In the data rows, the value 128 means zero.
Some points, one per row:
[158 112 166 121 172 134  84 106 134 191 112 122 129 144  65 155  45 117
 103 100  86 120 180 141 115 205  81 105 114  27 128 139 166  79 162 126
 134  58 119 110 130 153 150 169 152 111]
[159 124  98 174 120 129 108 183 122  67 106 133 147 108 173 175 165 158
 186 166 166 139 126  37 136  68  96 117  96  75 135 159 148 205 142  81
 152  96 125 153 196  78 108  62 120 156]
[ 99 145  51 142  60 137 107 134 151 193  52  47 138  92 174 117  98  72
 159 138 104 139  36 197 103 141 151 199 183 163 150 131 173  74 104 162
 104 198 130  97 203 126  97 195 140 103]
[121 118 205 101 125 192 170  92 135 172 127 153 191 137  59 130 168  95
 108 149  74 109 110 142 173  80  85  80 138 143 104 160 150  98 112 143
 134 125  82 139 115 169 163  89 116 100]
[ 96 141  44 150  61 140  98 126 163 191  64  57 127  93 178 117  96  67
 163 134 108 139  32 191 101 138 158 199 190 168 151 119 167  75 107 155
 104 197 125  99 193 122  99 201 136 104]
[165 114 166 124 168 132  80 105 133 189 111 119 128 144  63 157  45 116
 104  97  84 116 186 139 114 203  82 103 108  31 130 138 168  79 165 128
 132  61 117 109 132 155 149 165 154 109]
[ 88 117 148 138  96 163 134 117  94 148 128 161 106 109 156  39 132  68
 176 105  95 173 118 151  75 159 173 162 151 178 174 162 130 155 192 166
 116 195 131 100 119  76  58 161 103 101]
[ 86 145  46 139 109  31 127 129 201 117 134  65  73 123 148 193 101 125
  92 121 164 152  79 185 182 168 186 168 138 166 125  43 120  60  51  70
 157 133 199  57  93 123 203 205 169 184]
[156 126  99 174 119 129 111 183 122  70 105 135 148 106 173 177 165 153
 180 166 166 137 121  40 135  68  93 115  98  75 136 158 148 204 137  81
 152  93 122 152 200  79 108  64 122 154]
[ 97 147  51 142  62 138 107 132 155 195  50  48 133  90 172 120  99  73
 165 133 101 137  29 197 106 148 153 196 184 167 152 131 167  77 102 164
 103 197 129  94 205 124  99 198 137 106]
[160 116 175 118 165 129  90 112 124 193  98 113 135 138  57 161  46 119
 102 101  79 112 186 149 117 211  74 105 108  28 130 151 167  81 160 134
 132  58 122 106 142 161 153 161 157 108]
[146 105 127 126 105 103 121 120  79  35  77 146  70 146 157  99 181 157
 143 135 187 135 164  69  68  53  76 102  91 112  63  80 133 218  52 147
 140  93  64 188 192 136  98 117 119 147]
[142 156 161 118 166 200 167 148 137 152 171 150 255 136 115 174 202 162
 130 179 109  67  96  87 192  29 121 101 142 146 169 218  96 113 157 129
 115 163 123 177 116 149 140  12  85  89]
[161 115 162 122 165 132  81 107 135 192 109 116 127 141  63 157  45 113
 102  98  86 115 185 146 116 205  83 105 110  29 129 137 167  81 163 127
 131  61 112 109 131 153 149 167 151 111]
[147 133  47 106 166 115  93 170 202 201  97  47 140 127 101 184  65 153
 116  96 144 107  81 135 147 204 132 153 155  62 143 149 132  72 136 136
 200 120 157 154 139 165 168 213 148 127]
[ 84 143  38 128 113  32 140 129 191 119 133  72  82 116 156 185 105 135
  93 117 165 151  81 187 176 172 187 170 150 169 122  47 122  64  54  70
 150 122 203  56  91 125 199 197 175 190]
[100 136  33 139  68 137 108 125 154 194  63  64 132  82 189 111 102  76
 159 129 112 140  32 194  96 148 156 197 190 170 147 121 164  75 103 156
 103 192 130  99 193 124  93 195 142 113]
[145 103 132 132 108 111 135 127  82  30  78 146  64 148 171 104 183 163
 132 123 179 138 161  70  76  52  74 100  98 109  69  84 135 214  45 144
 146  97  64 193 187 129  91 114 119 145]
[128 118 205 100 125 192 167  95 134 168 128 154 188 130  57 129 171 102
 106 143  76 106 109 137 173  75  85  79 136 144 100 156 150  95 113 144
 138 128  79 137 117 168 165  87 114 102]
[166 122  93 167 114 131 103 168 113  74 110 141 148 102 178 168 167 153
 187 171 178 137 121  35 131  72  95 125 111  77 138 158 145 202 134  79
 148  89 125 146 194  84 101  55 121 161]
[141 159 153 126 165 208 156 145 147 148 187 159 245 142 126 169 199 164
 130 182 116  70  93  80 192  25 125  97 145 149 162 211  89 105 158 117
 117 164 115 186 110 145 139  14  84  93]
[ 88 143  34 142  70 142  98 132 159 191  61  54 130  88 167 113  92  72
 161 135 110 130  37 199 105 146 157 195 179 173 135 115 169  82 110 162
 100 199 124  97 208 124 101 195 138 101]
[153 104 132 138 103 108 118 110  83  34  82 151  60 151 166 105 185 150
 137 130 188 142 160  61  72  55  78 107 103 109  75  86 131 215  43 146
 152  94  64 195 180 131  87 124 118 146]
[133  76 127 113 103 132 134 152 107  83 115 182  75  99 132  80 193 124
 193 130 191 203 113  30 122 126 120 116 124 116 123 156 128 255 138 116
 239 100 131 155 124  70 102 143 119 184]
[156 109 136 137 102 104 121 123  80  32  75 148  68 150 165 106 179 153
 135 125 186 138 162  63  72  56  77 105  98 102  57  91 135 219  46 141
 139  91  64 196 181 139  89 121 114 147]
[147 105 125 129 102 103 120 118  78  36  75 144  66 145 161  98 184 157
 139 130 189 132 163  68  72  53  76  98  96 110  63  80 133 217  51 144
 144  92  65 188 190 137  93 121 122 149]
[148 102 122 128 105 104 119 119  77  37  76 141  69 150 160  94 182 157
 140 133 189 136 163  66  72  57  79 101  91 112  62  79 137 218  52 144
 136  92  66 185 190 136  96 118 121 144]
[ 77 147  48 134 113  28 137 144 202 118 127  64  82 125 145 193 100 132
  88 112 158 146  79 193 183 171 187 167 135 171 120  41 128  63  54  71
 158 131 202  57  95 120 202 202 169 184]
[145 154 147 112 172 200 168 143 140 148 186 159 249 127 130 167 202 166
 126 175 116  67  96  82 181  32 130 100 151 154 162 207  89 109 157 122
 112 162 121 177 110 146 137   7  87  99]
[ 91 145  36 143  68 134 103 132 154 188  60  51 130  94 168 114  94  73
 163 138 109 132  33 195 102 149 157 199 175 166 137 114 166  77 113 156
  99 199 123  92 205 128 104 196 142 108]
[ 91 144  44 144  65 136 111 141 160 186  62  54 131  92 183 114  95  77
 158 122 102 134  34 202 103 146 154 198 176 166 145 122 171  75 107 159
  99 198 123  96 198 120 101 195 136 101]
[152 105 131 138 101 111 121 116  84  37  80 156  62 153 165  99 182 146
 142 134 188 141 157  62  71  48  78 107 103 106  74  86 129 211  40 145
 150  92  62 193 179 125  86 125 119 149]
[147 112 153  88 191 136 123 152 121 173 155 148 126 146  74 107  99 156
 133  74 126 140 169  93 126 223 143 116 125  73 162 195 101 153 216 147
 200 111 169 149  67 127 124 172 121 122]
[134 160 146 116 170 202 161 148 144 145 183 152 246 133 115 166 195 165
 131 178 112  60  95  86 189  30 126  98 129 150 149 200  96 117 163 124
 107 166 118 173 118 148 144  13  88  92]
[128  77 131 128 104 129 138 159 109  75 115 169  80 106 122  88 192 122
 191 120 179 204 113  37 131 130 115 118 112 113 118 151 133 255 151 116
 246 108 126 154 131  64 103 149 120 178]
Here are 24 more points, each followed by its number:
[151 100 129 136  99 105 124 117  85  32  78 148  64 152 170 101 185 150
 138 133 184 141 158  60  73  48  80 104 104 107  81  86 131 213  41 144
 150  92  65 189 177 133  87 121 114 150] 0
[156 100 128 124 105 108 126 118  76  39  79 155  70 141 178  99 187 161
 136 129 188 139 164  68  65  53  80 104 107 113  75  88 131 220  40 145
 143  88  67 190 178 137  87 115 122 156] 1
[132 139 197  75 144 177 192  90  96 108 144 160 178 176 112  98 222 168
  75 131 121  68 139 116 123  16 108  80 139 185  99 144  83 124  65 189
 111 166  66 219  98 206 120  66  82  85] 2
[140 158 154 116 170 197 171 156 142 144 179 156 250 135 122 170 203 167
 120 171 109  67  95  91 185  29 123  91 136 148 156 211  95 106 166 127
 112 169 116 179 111 144 143  12  78  94] 3
[144 158 157 116 164 203 171 149 138 152 174 153 255 136 119 172 197 160
 131 178 104  67  96  85 194  28 121  97 141 145 166 220  96 109 154 128
 109 168 119 176 116 149 137  10  84  92] 4
[154 102 144 125  96 106 131 119  74  39  67 147  77 148 163 102 185 152
 136 132 178 143 161  66  74  51  72 103 101 108  76  93 133 212  37 154
 146  89  74 194 188 138  91 115 121 143] 5
[139 110 138  88 200 134 114 154 127 170 166 145 119 138  73 102  98 157
 131  79 131 136 169  91 119 222 142 119 114  81 150 178 103 154 226 144
 196 114 162 149  69 125 130 175 120 121] 6
[ 85 141  46 135 108  29 130 129 202 116 133  68  73 128 147 191  97 124
  93 122 163 151  80 187 182 166 184 167 138 167 124  42 122  61  52  72
 157 131 199  57  91 117 203 206 170 185] 7
[ 78 148  38 129 115  28 131 130 199 122 135  66  75 116 135 189  91 131
  94 120 162 146  81 188 187 171 182 166 130 171 104  36 125  62  65  74
 147 133 202  53  99 127 208 203 173 178] 8
[ 87 142  35 140  66 139  98 133 160 189  60  51 128  87 169 112  94  75
 166 139 114 129  36 191 103 145 154 197 176 171 137 113 170  77 113 157
  99 195 121  92 205 125 107 197 138 104] 9
[138 115 144  90 202 135 114 151 128 168 163 145 122 144  69 101  98 154
 135  79 131 130 169  91 119 222 145 117 116  75 149 176 103 151 227 142
 198 111 164 149  70 127 128 172 121 123] 10
[128  74 134 131  95 131 126 147 120  76 121 170  70 109 123  87 187 110
 196 132 186 211 111  29 133 121 120 116 127 112 124 153 132 255 140 120
 250 101 126 156 128  67 104 148 121 177] 11
[139 159 157 117 165 197 167 155 143 141 180 153 249 135 124 172 200 166
 123 163 108  63  93  86 188  32 126  99 136 149 161 212  97 110 165 126
 117 169 116 178 114 141 139  11  85  92] 12
[142 160 158 119 169 202 171 155 142 146 179 152 253 135 123 170 201 165
 125 167 111  66  96  89 188  31 127  96 137 148 162 204  95 109 159 122
 114 165 115 181 114 145 137   7  81  93] 13
[151 108 141 128  98 105 130 120  72  39  70 144  73 147 164 103 186 156
 136 127 181 142 161  68  70  57  75 103 102 106  74  91 136 219  43 151
 144  90  69 193 186 134  93 112 121 142] 14
[ 79 150  39 130 113  28 128 132 197 119 128  64  76 124 138 192  91 136
  99 125 166 144  82 189 184 170 184 166 126 176 109  36 129  64  58  76
 149 127 200  50 100 127 208 207 177 183] 15
[153 112 154  97 202 134 121 153 127 167 166 144 127 144  83 106  94 155
 132  67 130 138 168  90 122 224 139 119 120  65 156 189 102 156 224 141
 194 114 160 156  63 123 122 171 118 126] 16
[148 106 132 135  97 111 121 117  85  37  78 151  64 149 169 104 185 150
 142 131 190 140 159  62  71  51  78 103 105 109  79  87 125 212  43 146
 151  92  64 198 182 129  88 124 116 151] 17
[102 142  41 141  65 140 107 128 152 191  63  63 131  84 190 114 100  79
 162 129 112 132  37 194  91 147 158 197 192 170 148 123 163  77 103 157
  98 192 126  93 196 126  97 191 142 111] 18
[149 101 132 135  97 104 122 116  86  33  80 151  66 152 167 100 180 148
 137 132 186 139 158  62  73  50  77 105 101 106  79  88 130 215  43 143
 149  95  64 193 179 131  86 119 118 152] 19
[142 155 153 123 165 202 158 147 148 146 183 155 246 137 120 167 197 156
 132 177 113  69  91  83 193  25 125 100 146 145 164 217  89 108 158 122
 122 167 115 181 109 143 135  17  81  93] 20
[100 140  39 157  62 139  95 124 165 190  63  61 128  98 179 118  92  67
 162 137 108 138  36 195 103 144 155 197 189 169 151 125 165  75 106 158
 106 198 125  98 193 120  97 200 133 108] 21
[ 94 140  42 153  59 144  97 124 162 190  60  58 127  95 180 116  98  67
 163 135 111 136  30 197 103 140 154 201 187 167 149 124 164  75 103 160
 110 198 124 100 191 121 100 199 138 108] 22
[150 161 161 129 168 204 162 147 141 145 179 151 252 138 120 169 193 159
 128 173 113  67  95  85 192  33 121  98 140 143 149 213  97 116 157 117
 109 166 115 180 111 147 138  12  77  96] 23
Which two of these numbered points are nearest to each point below by angle, seen from the average point of the first points? Their numbers follow each, nearest first.
[ 92 116 145 144  92 166 121 104  93 155 138 160 104 115 157  34 125  62
 178 118  99 177 110 147  76 157 173 164 155 181 177 163 128 157 191 162
 113 190 130  98 115  76  55 168 103 105] > 21 18
[ 84 145  43 140 107  30 137 129 200 117 135  70  67 124 144 195  95 126
  92 121 164 151  81 184 183 166 184 170 139 172 121  45 126  58  55  69
 159 130 197  60  87 123 202 208 171 187] > 7 15
[102 147  51 155  67 142 103 130 155 188  59  53 136  90 181 120  90  77
 160 131 109 135  29 197 106 148 157 198 186 156 132 127 167  80 110 158
  97 199 128 102 196 126  97 196 134 104] > 22 21
[138 159 154 123 165 204 160 145 148 148 185 158 243 140 121 170 196 159
 129 178 114  66  96  82 188  23 125  97 147 151 166 211  92 111 157 125
 118 167 116 182 108 144 136  13  79  92] > 20 13
[146 159 154 126 165 203 160 145 148 149 184 157 244 136 122 169 195 159
 132 179 116  69  93  82 187  23 121  98 144 149 164 214  92 107 159 122
 118 164 113 182 108 141 135  13  79  92] > 20 23
[130 159 108 180 116 163 100 123  95 151 124 135 184 105 214 120 110 111
 175 155  87 106 121 152  82 102 150 168 145 144 197 162 143  98 183 124
  16 176 126  92 183  94  55  72 106  85] > 18 21
[ 87 120 136 136  96 160 124 107  91 158 132 156 106 107 149  32 125  72
 189 120 100 168 116 148  77 163 173 166 144 179 165 148 138 156 199 159
 101 193 129  91 127  82  60 167 104 102] > 18 21
[111 146 151 147  99 137 126  85  58 112  92 136 104 157 201  51 120 109
 118 108  95 107 166 186  17  84 133 151 127 176 127  97 133 111  95 190
  19 178  66 138 178 143  44 131 100  73] > 2 18
[ 88 121 140 134 100 162 120 109  90 159 131 155 112 105 146  29 124  66
 185 119  98 173 112 149  78 161 173 163 141 180 164 156 135 156 196 161
 104 197 134  91 126  83  61 167 106 102] > 18 21
[121 118 198 100 127 196 157  85 134 175 135 158 187 132  51 126 168  97
 112 159  81 100 107 137 174  78  83  78 137 148  93 153 146  99 117 141
 128 125  82 133 120 169 167  91 117 105] > 2 4
[123 118 206  97 128 191 167  96 136 170 131 155 186 131  57 129 172 101
 104 146  73 107 106 139 175  81  86  75 141 141 106 154 148  95 110 139
 136 127  81 134 117 166 162  87 120 105] > 2 4
[101 145 148 144 102 137 127  81  62 107  91 142 104 155 201  55 128 111
 119 110  93 106 163 184  20  85 137 147 126 178 125  96 130 111  93 189
  11 181  66 132 177 144  44 127  99  75] > 2 18
